Each row is where one point has got to under a steady rotation. How many steps took it there?
The counts run from 0 to 277.
[130 174  93 143 134 123  79 110 101 136 133 124 138 174  93 149 117 109
 133 155 181 157  73 119 133 142 118 174 132 130  99 153 156  91 135 114
  66 161 112 111 102 108 121 110 127 137  97 142 156 157 105 144 158]
155
[151 172 103 144 136  71  97 139 106 141 150 170 133 151 133 134 118 112
 119 135 129 137  82 140 113  91 131 185 141 165 110 135 162 104 134 143
  70 159 132 143 111 170  75 125 141 123 105 161 128 168 106 121 147]
78
[131 179 123 137 152  89  90 107 116 135 156 121 135 156  93 142 121 131
 145 150 163 163  86 140 142 130 111 166 151 152  92 148 152  77 137  97
  74 129 101 128  99 124 115 136 141 108 102 152 136 147 117 136 157]
54
[106 152  87 145 118 121  64 112 160 146 152 125 140 167  72 134 118  77
 140 115 193 144  95 104 133 120 109 164 167 116 114 140 140  84 127 118
 111 172 132  97 102 123 114  99 145  98 109 120 141 145 112 154 126]
26
[132 162 125 142 121 100  93  97 152 137 157 115 142 154  66 127 121 127
 145 128 199 167  82 138 146 117  97 178 130 130 108 145 128  95 130 113
 102 174 125 109  96 150 122 124 158 119  97 137 128 125 105 173 154]
139
[163 169 116 141 119  88  90  91 120 157 122 149 105 136 120 161 109 120
 115 115 146 116  60  97 153 118 114 133 168 157 126 118 141 117 118  99
  63 150 130 121 101 111 103  82 130 117  91 111 112 158 110 151 154]
173
[139 158 110 159 136  89 102 138 125 143 139 150 142 177 131 120 101 124
 103 134 146 161  60 103 128 130 120 174 105 125 135 107 152 117 134 130
  54 172 123 152 127 136  78 111 150 113  97 119  91 153 115 136 166]
62
[164 171 142 138  97  93  83 112 129 168 156 158 123 120 120 159 137 103
 113 123 162 120 115 114 131 103 121 152 175 146 124 145 114 118 122 111
  83 153 134 146  99 122  71  81 119  88  92 133 103 158 111 150 166]
194
[153 150 100 149 129  75 100 123  93 140 133 142 130 164 138 127  98 134
  99 132 145 144  72 137 127 117 128 198 113 179 127 133 135 124 137 134
  65 173 120 140 118 160  73 119 139 124  88 144  98 144 116 120 145]
271
[151 158 115 159 136  72  95 125 150 136 135 176 115 140  97 112  74 126
 119 141 136 160  75 126 124 107 128 158 142 175  81 122 152  94 138 124
  78 151 131 112 105 125  93 101 155 141  82 131 112 154 105 132 147]
265
[145 176  89 141 135  95  99 144 137 122 154 121 135 165 132 130  92 124
 120 113 178 139  38 121 132 114  91 171 129 135 134 111 138 115 130 135
 104 160 156 140 104 150  81  96 125 125 111 110 110 161 118 130 155]
148
[125 166 119 150 134  77  99 108 131 118 130 122 121 178 120 131 115 136
 112 108 176 135  81 125 164 137  94 162 135 155 133 128 136  71 138  87
  88 157 127 139 130 113  98 106 156  85  94 115  76 126 138 144 155]
39
[140 148  93 159 101 105  79 120 103 139 143 135 131 154  91 115 124  94
 130 146 172 143 112 148 109  97 121 192 152 159 135 154 108 116 123 122
 105 182 133 107  98 152  85 121 147  92  88 135 125 147 102 138 115]
9
[150 171 110 129 141  87  87  96 137 146 159 130 120 131  76 144 102 121
 146 145 166 152  73 125 138 119 129 150 165 152  82 141 146 100 136 116
  83 149 104 104  87 129 109  99 128 136  93 142 148 159 100 146 158]
263
[146 174 109 149 139  63 113 124 114 104 151 118 119 162 123 109  86 150
 121 139 162 135  62 147 138 120 104 162 131 167 123 118 137 102 140 111
  90 149 142 140 104 151  72 112 152 119  96 121 100 160 126 125 162]
249
[133 185 106 132 130 117  87 121 121 136 167 106 143 157 110 152 119 123
 137 132 200 124  68 116 165 134 101 151 159 125 136 149 130  89 140 101
  90 131 133 150 104 113  87  98 125 104 111 111 117 154 122 136 176]
43
[143 172 106 156 129  99  76 140 116 119 118 163 124 185 106 132 113 102
 120 157 160 167  70 116 116 117  92 177 125 142 101 125 158  79 132 112
  89 159 138 126 121 115 124 118 151 123  93 135 127 138 104 137 147]
51
[138 165 100 136 132  82 106 114 108 158 159 156 148 153 118 145 129 116
 126 123 139 142  82 134 114 101 136 189 139 146 113 132 154 118 127 156
  76 171 123 141 105 175  86 137 139 124 116 173 148 161 101 139 148]
79
[135 143 107 165 130 103 106 113 133 161 146 142 143 157  79 125  89 122
 135 145 164 169  77 122 120 124 148 193 126 143  99 140 153 110 144 137
  60 168 114 117 108 151  90 120 160 131  95 146 129 154 101 151 153]
267
[128 160  72 151 126  87 102 111  97 136 143 147 125 169 113 121 108 101
 131 122 149 114 106 155 120  79 127 176 174 150 136 145 136  92 124 145
  90 170 144 127 111 168  78 126 158 104 119 145 129 175 120 123 125]
100
[146 165 133 134 121  96  82 112 152 136 156 117 140 148  66 139 130 114
 155 145 182 173  87 124 128 132  94 171 137 120  91 128 137 100 126 109
 100 184 122 123  84 134 108 116 139 118 100 142 153 147  99 166 166]
241
[149 162 115 151 119  91  85 130 160 124 154 132 143 162  80 116 117 111
 138 135 195 174  69 137 120 111  95 196 123 145 106 128 128 104 125 127
 119 180 130 106  87 160 112 125 150 126 101 136 125 130  97 161 140]
138
[146 165 131 138 136  87 103 101 110 154 146 127 138 154 120 159 116 141
 110 134 166 142  77 128 151 147 135 170 129 157 126 148 142  99 143 108
  45 157  97 158 119 118  79 101 129 109  88 141  90 142 129 138 179]
167
[143 163 130 134 112  68  84 113 163 151 161 152 113 134 116 160 114  96
 118  97 160 115 115 115 145 103 140 141 186 146  98 142 128  90 131 123
  95 164 124 130 113 132  61  62 119 106  90 133 111 163 125 123 150]
1
[150 188 113 136 124  99  76 139 129 115 156 122 129 159 127 151 115 127
 121 121 182 118  71 123 156 125  89 136 156 140 118 128 134  82 141  95
  97 136 139 154 104 111  77  87 120 104 102 114 109 156 130 130 175]
44
[132 178 128 130 100  89  63 110 132 141 160 107 130 135  99 152 148  92
 139 125 177 125 123 126 136 128  96 150 171 140 116 145 103  89 117  90
 104 172 107 141 103 117  77 100 122  76  98 133 127 155 119 135 146]
215
[117 167  82 159 117 111  66 153 145 119 139 133 141 181  96 106  99  84
 132 145 189 150  96 112 116 125 107 176 137 122  94 133 136  81 138 121
 107 167 144 126 110 119  82  98 141 103 105 110 122 163 109 111 132]
132
[146 159 108 171  87  88  73 123 104 129 128 153 115 157 104 117 120  83
 113 144 164 139 125 145 100 102 120 195 141 169 115 152 101 100 129 106
  94 176 131 118 108 132  86 105 147  96  80 138 111 155 105 126 114]
8
[128 164 115 168 117  99  62 150 141 117 135 157 123 169 102 103 106  88
 130 150 172 155 105 131 123 104 105 174 150 154  96 140 139  70 136  98
 104 143 144 122 115  96  98 103 152  93  87 112 103 138 113 117 135]
29
[135 166 131 157 137  73 102 128 141 139 135 153 128 154 130 123 100 138
 107 123 140 152  60 103 144 134 117 164 121 145 120 110 158  97 134 116
  54 154 128 154 129 127  79 114 146 105  96 115  81 142 121 138 167]
61
[125 156 104 152 139  97 111  99 112 134 148 106 139 168  74 108 101 140
 143 152 186 166  80 138 142 143 111 177 132 129 117 141 138  98 138 106
  77 177 122 125  92 139  96 134 166 112 110 128 127 153 113 153 158]
246
[145 179 151 141 121  84  82 129 147 134 172 134 134 142  89 135 129 124
 138 133 191 158 100 158 148 112 101 172 147 164 105 156 127  79 141  89
 112 134 124 130  99 127  89 112 145 100  90 143 102 121 123 144 169]
33
[109 175 119 130 141  82  95  92 148 133 150 102 122 174  96 149 126 119
 139  95 184 126  85 121 168 124  96 141 173 110 121 120 146  61 132 109
  98 174 134 134 117 128 108 110 152  99 116 126 122 154 134 148 166]
231
[129 159 112 123 123  89  80 100 152 164 164 125 137 130 103 166 119  97
 134  93 165 108 109 114 139 109 148 153 188 142 112 155 126  98 125 140
  94 165 117 130 105 139  62  81 125 110 100 147 127 163 118 131 151]
0
[126 166  76 166 114 115  88 114  91 144 138 160 132 167 104 112 124  91
 135 140 160 121 109 153 116  81 122 188 172 156 143 152 125  93 121 120
  92 155 160 125 103 144  87 137 167  92 117 144 128 167  99 138 135]
202
